One turning vector, and how many steps it has turned
The counts run from 0 to 481.
[ 91 131 112 130 139 165  93 136  82 156  98 103 141 102 134 141  98  95
 144 115 110 147 140 117 134 130 160 179 141  73 133 138 127 148 132 155
  96 147 142  69 150 150  95 125 112  96 149 137  85 106 118 139 124 144
 142 114 156 129 170 108 109 136 149 171 161 138 138 106  83 127 125 145
  93 110 150 159 155 143  59 125 160 166 105 101 130 147]
8
[139 150 135 136 159 130 177 135 117 143 147 122 115 108 150 160  92 138
 118 150 159  95 206 139 172 140 122 119 117 177 133 125 136 107 159 127
 158 134  64 132 129 137  91 155 128 101  98 141 115 124 117 142 166 143
 116 148 109 112 141 115  98  71 155 163 105 178 178 107 145 105 119 169
 146 132 150 160 170  78  88 144 126 119 132 157 145 117]
449
[118 139 151 116 159 117 110 121 131 130 129 156 150  82 117 130 120 122
 169 182 118 140 108  69 116 134 117  53 121 117  97 126 101  95  90  95
 146 130  94 148 142 125 184 120 108 118 104 118 138  79 152 135 122 147
  64 126 102  83  85 108 113 130 130 102  97 119 104 126 128 123  91  99
 153 116  89 105 123 134 184 120 149 136 132 177 110 110]
149
[107 105 124  95 131 105 139 112 141 149 130 127 154 100 146 146 122 109
 127 139 161 111 119 140 132 143 147 170 115  97  78 145 116  85 166 145
 117 189 135  77 172 114  93  67 134 137 114 178 145 151 117  94 123  79
 142  80  96 163 107 129 154 132 139 125 127 133 151 162  72 122 101 131
 163 139 156 106 153 101  88 125 134 137 128  85  89 133]
197
[151 113 137 124 126  94 175 122 152 102 157 162 139 112 129 112 143 162
 143 171 174 128 139 128  93 134 108  96  75 142 127  91  91  65 122  99
 142 149 118 159 200  99 156 105 148 114  89 139 145 128 154 136 116  93
 105 104 113  74  76 143 153 145 100  78 123 158 152 167 158 113 118 110
 159 124 112 105 122 124 155 101 129 119 112 158 101 124]
305
[ 95 116 133 123  97  87  85  98 119 147  88 169 186 154 111  88 160 137
 137 103 121 133  77  73 101 117 119 130 128 104 148 123 118 117  96 125
 128 125 145 100 171 140 131 132 128 121 137  89 116 112 136 141  91  94
  92  99 159 140  66 137 122 142 112 100 163 101 122 144 109 147 109  73
 101 112 149 117 123 194 145  90 114 160 100 113 141 124]
152
[108 146 120 112 131 142 149  96 147 143 147  94 111  99 126 156  86 110
 109 141 134 101 150 153 164 163 106 132 156 143  90 164 143 109 176 114
 135 103 131 102  95 119  85 114 157 171 108 151 106 135 144 114 154 115
 127 149 104 148 158  93 126  69 168 138  74 156 130  96 108 137 104 164
 174 139 142 155 171  82 106 168 154  96 150 138  62 111]
444
[114 109 115 110  92 129 116 108 128 149 108 118 148 162 124 122 157 129
 122  60 144 129 108 156 134 141 121 192 120  87 135 138 117 127 140 176
  91 129 185  70 159 102 101 116 136 139 162 135 117 163 106 121  95  85
 188 108 150 177 141 147 158 149 147 132 163 125 151 153  86 153 144 116
 126 125 156 137 129 188  94 142 127 140 109  91 123 120]
317
[128 130 156 137 167 141 174 119 157 134 178 126 104 119 145 108 107 147
  91  76 117 105 143 165  92  97  88 116 154 170  86 132 148 116 126 117
 113  73 103 147 107 100 101 138 175 126 123 166 127 124 141 130 180  73
 105 105 129 125 147 128  94  98 113 146 135 170  76 115 136 153 101 130
 142 127 140  99 116  51 125 145 152 152 163  84 132 165]
207
[152 135 127 144 148 134 172 113 153  95 181 112 105 110 121 122 109 158
 108 149 138 109 152 169 109 151  84 115 127 178 137 116 139  94 147  89
 135  86 134 151 134 112 135 142 170 157  98 121  96 126 151 143 149 118
 105 160 118  87 152 111 132  78 110 107  98 183 116 101 144 148 127 156
 174 132 112 149 134  87 153 131 166 100 130 151  67 105]
57
[128 144 123 155 127 120  78 134 103 134  74 136 175 148 120 103 164 137
 133 134 104 131 115  86 180 131 118 109 138 152 176 140 150 146 118 144
 150 115 131 104 133 163 124 155  99 103 134  80 116 116  97 135 101 177
  97 172 132 157 110  88 101  87 179 149 143 100 161  89 122 120 140 117
 119 110 144 159 148 178 129 113 122 130  94 171 134  76]
65
[103 176 124 144 105 144  72 130  82 138  86 122 150 123 128 127 152 138
 100 109  77 135 123 101 147 113 135 131 158 162 165 178 166 173 137 126
 133 127 133 138 105 185 115 132 119 100 143 138 137 139  95 124 131 171
 113 147 140 168 147  85  89  78 150 173 168 122 146  86 142 122 152 144
  91  94 156 126 140 103 110 133  92 167  99 135 135 129]
137
[119 152 145 115 140 146 166 123 141 111 195 111 120 122 129 113 130 137
  97 106  95 124 159 151  77 113  58 104 160 183 103 136 154 104 134  81
 102  74 137 162 110 106 120 124 179 115 121 152 124 135 153 122 152 103
  88 125 120 129 145 110 116  94 102 129 124 171 100  99 147 144 131 148
 163 129 149 101  99  59 168 131 163 144 147 120  87 144]
367
[106 143 135 106 156 161 108 100 155 167 121 102 119  99 116 136 104 104
 144 104 124 119 107 136 178 159 102 116 155 109  96 179 120 105 137 149
 102  79 127 114  92 111 134 141 134 193 153 129  94 122 131 146 161 130
 142 161 130 132 178 102 127 119 181 137  91 144  84  93  72 158 103 127
 172 148 122 147 127 121  97 167 141 119 155 163 100  95]
283
[158 101 118 167 147  98 125 144 166  96 124 157 144 117 136  85 172 177
 104 117 148 148 106 181  95  92 164 128 106 148 135 133 134 140 137 152
 118 155 137 107 167 120 161  86 122 114 114 157 188 161  94  99 114  79
 128  92 133 107  97 123 123 158 125 101 163  99 115 162 133 114 136  79
 110  91 111  63 133 130 126 105 131 121  97 109 110 159]
425
[140 130 124 147 119  73 140 110 133 124 143 142 163 157 142  93 147 177
 100 137 133  91 128 122 159 133 106 106 131 194 126 115 152 119 157 133
 175 111  99  78 128 146 106 152 124 111  90  98 135 138 135  97 122  96
  69 142  83 180  56 119 120  62 175 126 125  91 156 128 153 112 103 120
 136 118 147 133 179 140 155 121 147 101 110 111 124 104]
223
[109 149 125 138  76  79 148  82 125 134 137 147 138 141 131 129 111 159
  84 144 147  77 161 110 131 156 107 142 114 187 137 123 130 143 161 113
 169 137 124 104 118 170  91 119 144 127  65 124 123 143 130 105 128  88
  88 126 118 147  80 126 127  67 135 117 124 119 186 140 161 105 103 150
 122 114 151 152 192 108 141 118 130 111  95 112 115 133]
414
[144 151 134 129 136 153 116 142 113 121 113 127 129 114 146 127 134 142
 127 131 107 131 148 132 198 131 119  50 138 193 148 148 118 160 141 147
 142 107 102 138  75 139 152 171  98 102 124 124 156 135 121 113 154 174
 121 178 108 107 144 111 112 106 221 154 138 113 167 104 156  81 151 137
 110  93 106 152 134 124 138 156 141 107 115 191 159 115]
102
[137 148 123 164 130 127 137 129 154 110 134 118 110 123 125  91 148 164
  69  99 110 120 129 169  82  93 123 148 149 192 154 157 182 159 147 118
 131  96 132 142 124 153 113 108 178 135 118 159 143 151  91 112 161  88
 115 137 144 147 152 103  95  69 105 141 164 153  94 113 137 158 139 129
 134 114 138  80 143  59 126 138 116 133 125  98  92 149]
17
[119 149 143 113 143 151 162 126 139 130 157 100 132 101 117 140 141 123
 121 105 127 134 146 154 104 118  71 158 140 142 106 143 143  68 125  90
  96  99 134 178 155  86 110 106 183 132 138 174 114 145 131 142 149 111
 130 123 125 141 157 113 125  99  94 140 127 204 103 102 120 161 121 168
 174 157 163 102 106  54 114 121 117 149 150 130  88 104]
52
[133 145 146 123 125  94 153  88 138 133 153 151 129 134 127 107 102 153
 111 150 154  87 144  98 160 156  83  85 121 184 132 115 122  94 142 125
 170  85  80 127 115 133 113 164 147 147  96  97 114 109 143 143 150 106
  69 162  98 116  94 122 113  62 150 113  90 143 150 109 154 134  83 136
 152 131 118 154 161 115 155 143 140  98 130 167 131 111]
62
[140 102 111 156 148  91 116 129 155 108 121 157 132 107 157  93 139 161
  98 143 156 135 106 169 116 122 180 134 112 133 124 138 133 149 165 162
 146 158 136  77 155 142 138  88 110 123  95 156 177 153  91  93 125  86
 139  94 126 116 104 123 129 146 142 118 164  75 130 175 123  90 121  82
 120  95 118  90 162 139 123 120 141 115  92  93 108 162]
74
[108 106 131 129 120  75 131  97 150 144 120 172 147 111 129  94 135 145
 123 110 161 112  92 112  61 119 142 164 111 102 103 113 114 110 110 128
 121 136 135 105 187 120 129  90 135 140 113 139 126 126 130 142 119  56
  99  63 155 113  94 145 114 146  76  93 152 126  91 157 108 150  88  80
 128 114 131  90 141 146 117  90 122 160 124  86 114 165]
430
[114 123 125 124 160 131 143 112 115 157 153 114 118 102 156 137  71 115
  96 120 143  87 153 147 130 134 143 176 145 123  84 132 147 120 163 133
 133 124 106  71 120 136  57 119 141 134 107 157 104 127 123 111 167  92
 113  94 125 145 146 114 109  88 143 156 114 151 123 116 103 139  91 149
 139 130 158 126 177  72  63 140 168 138 138  73 110 163]
166
[128 151 104 157 125 102  99 136 123 104 104 126 156 124 141  94 176 157
  79 148 102 141 112 139 137 102 141 119 136 186 145 163 163 161 175 116
 149 158 146 108 138 160 128 101 137 107  96 154 172 164  90  72 112 120
 108 136 108 174  95  98 121  84 148 138 166  83 160 135 142 105 148 124
 124  94 140  85 160 112 144 117 117 131  88 114  94 131]
105
[140 138 153 121 119 114 108 114 139 140 125 173 143 136 131 106 137 143
 151 126 124 116 109  98 182 141  92  36 119 162 115 124  96 117 109 141
 143 104 109 130 110 117 174 175 115 127 119  89 144 117 147 134 126 136
  97 155  91 110  99 139 131 126 195 109 101  97 139 143 133 112 125  95
 131 108  95 146 121 181 183 133 141 103 123 192 160 101]
30
[115 120 136  64 111 149 156  97 159 150 178 119 115 117 137 149 105 115
 130 120 155 120 145 159 149 165 108 110 123 107  62 145  73  79 158 141
  96 133 158 102 139  71 126 112 138 165 143 152 139 135 164 117 125  72
 162 107  99 139 132 148 181 160 173 120  99 140 147 177  88 115 120 130
 172 139 115 150 115 138 125 153 172 112 132 129 109 127]
160
[128 120 143 107 186 125 123 138 132 157 121 147 149  62 153 151  94  99
 165 162 140 132 121  99 136 123 163  93 138 106  57 140 105  99 125 141
 140 164  59 121 133 113 143  91 101 120 107 171 151 105 124 126 141 131
  96  81  96  94 102 115 110 139 158 138 103 128 105 135  95 103  80  98
 161 117 103  86 142  91 119 124 153 153 144 127 123 143]
77
[118 112 125 116 157 149  86 128 103 131 127 138 147 119 127 101 116 124
 182 129 104 170  93  98 122 132 120  80 139  72 103 119  96 114  89 133
 109 121 161  86 152 118 175 155 102 112 147  89  95  76 165 150 100 137
 118 114 130  81 122 126 139 174 161 124 128 100  96 117  82 132 140  92
 119 100  94 153 100 203 142 105 190 157 117 157 115 123]
468
[ 96 165 128 100  88 116 154  73 137 150 152 133 108 115 120 161  80 129
 108 150 149  81 169 108 140 184  97 122 137 152 118 139 110 103 144  93
 158 110 117 139 106 147 113 141 155 172  94 122 103 119 142 124 142 106
  94 158 105 128 132 117 138  64 144 105  67 159 154 124 137 114  99 163
 144 141 136 172 157  81 144 144 141 115 133 161  99 118]
253
[143 160 126 108 143 175 107 160 101 112 115 125 152 103 145 139 159 130
 143 152 101 160 138 128 175 117 129  55 130 164 127 157 110 148 126 122
 135 156 117 149 121 142 168 134  92  66 132 143 181 139 119 104 117 194
 135 154  93 123 128 119 130 125 197 157 140 117 174 121 138  80 163 138
 131  87 118 130 110 119 154 129 140 133  99 189 136 117]
262
[136 128 119 181 111  86 101 122 138 103  93 179 135 120 124  83 155 173
 126 132 140 145  88 114  85 125 173 108 102 155 174 119 128 170  99 128
 147 122 137 130 161 159 183 110 129 121 100 114 133 124 107 152 116 114
  88 120 160  67  96 128 106 138 106  82 171 109 121 155 160 112 147  74
  93  87  89 110 142 162 156  84 120 137  89 153 121 145]
147
[104 130 121  96 156 153  88 117 130 170 110 116 135  74 135 156  98  80
 157 140 133 135 113 117 162 153 152 113 147  61  77 187 110 107 135 156
 110 137 132  74 120 120 136 117  98 170 142 154 115  96 127 134 132 135
 148 135 118 119 150 117 138 143 183 138  86 119 125 115  58 119  98 112
 148 135 112 144 134 143  89 160 162 122 133 149 103 118]
4
